One vector is turned by the same rotation once a tick. Each row is the vector after some number of ticks, and that number follows the row.
The counts run from 0 to 216.
-3.97; -0.09; +1.79; -0.65; -2.98; +0.78; +0.87; -1.06; +1.53; -3.00; -4.62; -0.23; -1.23; +3.79; +0.92; -2.32; +0.32; +0.15; +4.07; +5.70; +1.54; -4.87; +2.80; -2.41; +0.60; -2.72; -0.82; +1.92; -0.54; +2.19; -1.89; -0.27; +1.84; +0.48; -0.59; +2.71; +3.41; -2.99; +2.70; +1.62; -0.44; -1.51; -0.39; -3.86; -4.19; +0.78 | 176
-3.65; -0.07; +0.55; -0.21; -0.83; +2.48; -0.54; -5.06; -3.90; -2.90; -1.01; +1.24; -2.82; +1.26; +0.62; -0.52; +0.10; +0.04; -1.09; +5.11; +1.27; -3.83; +0.39; +1.00; -2.05; +1.24; -3.26; -1.28; +0.57; -1.20; -4.64; +3.13; +3.20; +0.99; -1.24; -2.38; -0.73; -4.09; +1.63; +1.65; -4.22; -1.52; +0.75; -3.29; -1.49; -0.86 | 195
-0.11; -1.90; -0.38; -1.49; -3.54; -0.58; +1.72; -4.60; -3.18; -3.68; -0.65; +0.04; -2.22; +0.98; -1.47; +0.95; +0.77; -2.29; +0.39; +2.64; -0.98; -1.51; +2.28; +2.17; -2.80; -2.87; +0.38; -2.35; -0.73; -2.43; +0.69; +4.30; -0.33; +0.19; -2.07; +2.03; -0.72; -2.78; -1.55; +1.07; -2.53; +2.38; -0.65; -2.03; -2.78; -7.17 | 35
-0.61; -2.03; -3.33; -0.94; -0.31; -0.97; +0.53; -1.02; +3.43; -1.52; +2.18; +1.70; -4.96; -1.10; -0.44; -0.50; +2.21; -3.15; -0.11; +3.45; +2.05; -0.76; +2.95; -1.25; -3.45; -0.62; -1.58; +1.79; -1.16; +0.20; -1.65; +2.52; +1.80; +0.31; -0.10; +3.39; -2.00; -4.69; +0.71; +3.12; -4.50; +0.06; -2.63; -5.86; -1.40; +0.67 | 56
-0.83; +0.77; +0.41; -2.29; -1.26; +1.98; -0.64; -5.11; -4.01; -2.84; -2.58; -0.05; -1.48; -0.75; -2.65; -0.52; -1.99; +0.34; +1.92; +3.38; +0.98; -3.34; +1.64; +1.08; -1.52; -1.40; -1.37; -2.36; -1.50; -1.77; -1.20; +5.24; +3.30; +0.46; -2.82; +0.85; -0.83; -4.48; -0.94; -1.58; -4.10; +1.08; -0.39; -2.80; -2.06; -5.08 | 32
-0.54; -4.22; -0.37; -0.77; -0.07; +1.31; +0.61; -0.94; -0.83; -0.72; +0.60; -3.21; -1.23; +0.58; +1.46; -1.05; +2.31; -0.01; +4.48; +4.50; -2.42; -0.04; +5.18; -2.04; -1.46; -4.57; -2.75; +0.34; +2.50; +1.21; -0.85; +2.72; +4.50; +2.55; -0.02; +1.64; +2.14; -5.83; -1.59; +0.45; -0.16; -1.28; -0.06; -2.90; -3.45; +0.51 | 115
-1.47; -1.53; -1.88; -1.35; -4.99; +2.94; -0.86; -6.39; -1.47; -0.32; -2.40; -0.82; -0.33; +2.04; +2.90; -2.98; -0.31; +1.01; +1.05; +4.84; -1.49; -3.67; +2.57; -1.01; -2.65; -2.41; -1.97; +0.50; +2.63; -0.52; -1.33; +3.59; +2.06; -0.41; -0.94; -0.24; +1.49; -4.60; -0.91; +2.06; -1.26; +0.13; -1.01; -0.14; +0.54; -4.94 | 147
-1.78; -1.28; +1.60; +0.47; -2.94; -1.53; +2.89; -3.50; +0.32; -3.45; -3.18; +0.87; -1.62; +2.43; -3.55; +2.13; -1.32; -2.22; +1.99; +3.13; +1.29; -1.45; +1.25; +0.41; -0.87; -4.38; -0.06; -1.23; -3.26; +3.52; -0.75; +1.61; -0.49; +0.42; -1.92; +2.97; +1.51; -0.99; -1.88; +2.09; -4.04; +0.98; -3.47; -2.20; -1.82; -6.19 | 138
-3.32; -1.80; +1.93; -1.36; -2.10; +1.76; +2.43; -3.80; -1.36; -0.38; -1.52; -3.59; -0.50; +0.43; +0.35; -0.58; -0.12; +0.91; +5.06; +4.29; -2.78; -2.21; +3.28; -1.13; -2.48; -4.38; -2.09; +0.52; +2.62; +3.30; -1.99; +3.48; +2.20; +1.23; -0.54; +2.88; +3.10; -2.79; -4.21; +0.94; -0.41; -1.75; -2.21; -0.32; -1.61; -2.11 | 182
-0.79; -0.12; +1.89; -0.34; -0.55; -0.70; +2.78; -0.21; +0.23; -4.85; -2.77; -1.16; -2.90; +0.45; -4.73; -0.31; +0.87; -1.95; +5.24; +3.33; +1.34; -1.73; +3.07; -0.74; -1.21; -3.84; -0.97; -0.12; -2.30; +2.38; -0.32; +0.76; +0.64; +0.48; -1.04; +3.54; +1.93; -2.08; -1.23; +2.19; -2.84; +0.89; -1.65; -4.38; -4.27; -2.73 | 71
-3.11; -0.95; +0.28; -0.12; -2.02; -0.69; +1.05; -0.61; +0.79; -4.04; -3.62; -0.09; -2.49; +4.46; +0.26; -2.23; +1.90; -1.42; +3.65; +4.90; +2.32; -3.84; +3.38; -1.16; -0.38; -1.41; +0.02; +1.33; -0.56; +1.56; -2.05; -1.16; +1.47; +1.04; -0.57; +2.09; +2.63; -2.52; +2.78; +2.54; -1.02; -0.65; -0.32; -4.93; -5.39; +0.92 | 175
+0.44; -1.19; -1.26; -0.02; -4.47; -0.77; +0.01; -3.49; +3.06; -3.49; -3.60; +2.62; -1.63; +0.39; -1.64; -1.28; -2.19; -1.08; +0.62; +3.28; +2.93; -2.03; +1.79; -0.51; +0.98; -3.74; +0.01; -0.11; -3.69; +2.41; +0.28; +1.97; +1.36; -0.40; -3.51; +2.21; +0.85; -3.33; +2.32; +1.62; -4.38; +1.78; -1.86; -2.33; -0.81; -5.20 | 206
-1.23; +0.08; +0.35; -1.41; -0.96; +1.79; -0.57; -5.10; -4.93; -3.51; -1.91; +0.30; -1.83; -0.22; -1.46; +0.24; -0.48; -1.36; +1.75; +3.52; +1.00; -2.01; +1.51; +1.47; -1.24; -1.78; -1.11; -2.88; -1.42; -1.79; -1.78; +4.72; +3.15; +2.32; -3.03; -0.18; -1.23; -4.47; -1.53; -1.18; -3.79; +0.68; +1.33; -3.03; -2.90; -4.48 | 31
-4.57; +0.61; -2.11; -0.55; -3.62; +2.74; -0.56; -4.18; -0.29; -1.42; -4.51; +0.18; -0.29; +1.39; +0.95; -2.71; -0.90; -0.78; +5.03; +5.12; +1.88; -3.96; +2.75; -0.55; -1.78; -1.84; -0.34; +0.55; -0.19; +2.75; -3.06; +0.98; +1.34; +1.20; -0.47; +2.32; +2.72; -2.64; -2.20; +1.58; -2.48; -0.57; -1.54; -2.97; -1.19; -2.34 | 77
-2.28; -2.98; +0.62; +1.10; -2.36; +0.16; +0.28; -5.37; +0.77; -0.78; -2.39; +2.64; -2.08; +1.48; +0.95; +2.72; -2.52; -0.24; -3.05; +4.85; +1.78; -1.63; -1.14; -0.17; +0.42; -1.72; -2.14; -0.45; -2.27; +3.32; -3.22; +3.43; +4.14; +1.14; -1.96; -0.43; -0.59; -4.64; +1.53; +0.51; -5.49; -1.36; -1.71; -1.97; -0.10; -1.78 | 93
+0.50; -4.88; +0.35; -0.22; -2.34; +1.29; -0.14; -4.02; +0.66; +0.27; -0.45; -1.98; -0.90; +1.10; +3.05; -1.55; -0.74; +2.42; +0.86; +5.30; -2.21; -0.56; +3.81; -1.94; -0.71; -4.04; -3.90; +1.31; +2.46; +1.45; -1.22; +3.65; +4.07; +0.68; -0.97; +0.59; +2.19; -5.94; -0.51; +0.81; -0.42; -1.79; -1.70; +0.07; +0.26; -2.37 | 48
-1.52; -0.01; +1.25; -0.48; -1.79; -0.59; +1.88; -1.36; +2.42; -3.62; -3.88; -0.32; -2.02; +0.68; -4.48; -0.24; -0.52; -1.19; +5.12; +2.99; +1.30; -2.42; +2.99; -1.20; -0.56; -3.23; -0.72; +0.71; -2.93; +3.53; -1.77; +1.27; -0.55; -0.69; -0.55; +4.04; +2.19; -1.23; -0.62; +2.43; -2.96; +1.04; -2.84; -4.08; -2.93; -3.08 | 72
-4.41; -0.38; -1.74; -2.60; -2.94; +2.72; +0.04; -3.59; +0.13; +1.29; -1.94; -1.50; -0.12; +0.43; +2.35; -2.78; +0.03; +0.00; +3.56; +5.16; +0.15; -4.39; +2.79; -1.51; -3.26; -1.56; -0.72; +1.08; +3.01; +0.90; -3.22; +2.80; +1.95; +1.07; +0.35; +2.78; +2.20; -3.83; -2.27; +1.14; -0.30; -1.78; -1.41; -2.33; -1.05; +1.01 | 13
-3.17; -1.06; +0.58; -0.19; -0.84; +2.63; +0.47; -2.13; -2.32; -2.37; -2.38; -3.64; -1.13; +0.58; +0.11; -2.63; +0.98; -0.03; +5.59; +5.57; -1.26; -1.94; +4.15; -1.69; -1.21; -3.79; -2.41; -0.09; +1.87; +1.82; -2.38; +1.05; +3.64; +2.49; +0.17; +1.39; +3.19; -3.64; -1.84; +1.58; -0.44; -1.82; +0.37; -2.64; -3.79; -0.43 | 180
-3.29; -1.12; -1.29; -0.57; -2.64; +1.13; +3.19; -4.72; +1.86; -0.97; -0.46; +0.28; -2.40; -0.78; -1.75; +0.83; +0.10; -1.69; +0.74; +3.95; -0.80; -0.60; +1.44; -0.57; -5.30; -2.57; -2.02; +1.32; +0.70; +3.67; -3.85; +2.90; -0.15; +0.01; +1.52; +3.84; +0.55; -1.22; -4.53; +4.34; -4.54; -0.55; -4.28; -2.24; +1.38; -2.68 | 187
+1.30; -2.96; -0.79; -1.63; -2.41; +1.30; -0.24; -2.61; -0.52; -1.20; +1.22; -2.05; -2.55; +1.37; +2.04; -3.85; +1.54; +1.37; +2.31; +4.47; -2.28; -1.77; +5.93; -1.05; -2.96; -2.09; -2.85; +0.72; +3.71; -2.74; -0.33; +2.67; +1.91; -0.26; +0.26; +1.98; +0.95; -6.03; +1.24; +2.49; +0.33; +0.50; -0.15; -1.94; -1.25; -2.94 | 215
-5.74; +0.90; +2.20; -1.65; -1.86; +2.23; +1.89; -2.98; +0.39; -0.74; -2.04; +1.79; -2.89; +1.52; +0.85; +0.71; -0.50; -0.67; -0.89; +5.00; +1.17; -5.70; -0.89; +0.51; -2.95; +1.32; -1.89; +1.17; +0.11; -0.30; -5.27; +2.29; +2.77; +0.68; +0.83; +0.77; -0.13; -2.80; +0.77; +1.56; -3.77; -1.90; -2.00; -4.25; -1.04; +1.88 | 127
-2.34; -0.30; +3.13; -0.45; -1.41; +2.57; +0.97; -5.58; -3.60; -2.36; -1.63; +0.73; -2.52; +0.65; -0.27; +0.62; -1.45; +1.70; -1.62; +4.78; -0.14; -3.98; +0.04; +0.10; -1.73; +0.65; -3.69; -0.80; +0.73; -1.75; -4.24; +4.05; +3.55; -0.33; -0.67; -2.16; -0.40; -4.93; +1.85; +0.69; -4.00; -1.02; -0.75; -2.17; -0.78; -1.75 | 196
+0.80; -1.34; +3.67; -0.41; -0.20; +0.58; +1.85; -3.79; -3.34; -5.06; -0.57; -0.39; -3.42; +0.31; -3.71; +0.18; -0.35; +0.31; +0.23; +3.76; -0.74; -0.83; +2.72; +0.86; -0.67; -1.93; -3.90; -2.16; -1.62; -1.81; -1.11; +4.51; +2.53; -0.51; -1.88; -0.56; -0.91; -4.15; +1.28; +1.27; -3.74; +1.03; -0.32; -2.63; -2.06; -5.52 | 200
-2.68; -2.42; +2.61; +0.56; +0.07; +0.21; +4.06; -2.57; -1.45; -2.31; +2.05; -1.50; -3.90; +1.13; -2.01; +1.83; +2.79; -2.35; +0.28; +4.16; -2.87; -0.33; +1.80; +0.80; -4.87; -1.82; -3.00; +0.99; +1.92; +1.52; -4.26; +1.54; -0.04; -0.05; +1.18; +0.88; +0.26; -0.75; -1.94; +5.35; -3.47; -0.73; -2.80; -3.71; -1.88; -1.11 | 20
-5.32; -0.15; -2.02; -1.01; -4.41; +2.76; +0.15; -5.09; -0.59; -0.26; -4.44; -0.32; +0.54; +1.98; +2.55; -1.51; -1.01; -0.69; +3.41; +4.50; +1.30; -4.66; +1.60; -0.54; -2.65; -2.28; +0.45; +0.48; +0.40; +2.66; -2.39; +2.17; +1.06; +1.91; -0.57; +2.59; +3.10; -2.42; -2.54; +1.18; -1.74; -1.22; -1.45; -2.33; -0.68; -1.96 | 78
-0.85; -3.72; +0.03; -2.86; -0.58; -0.46; +1.76; -2.72; -1.43; -0.05; +1.20; -0.35; -3.05; -0.51; +1.49; +2.14; +0.07; -1.49; -0.31; +3.22; +0.69; -2.29; +2.00; +1.11; -1.15; -1.85; -0.44; -0.44; -0.05; -3.05; -0.08; +5.32; +5.24; +3.45; -2.90; +2.52; -1.69; -6.62; -0.14; -1.53; -1.52; -0.02; -0.30; -4.52; -4.18; -0.33 | 164
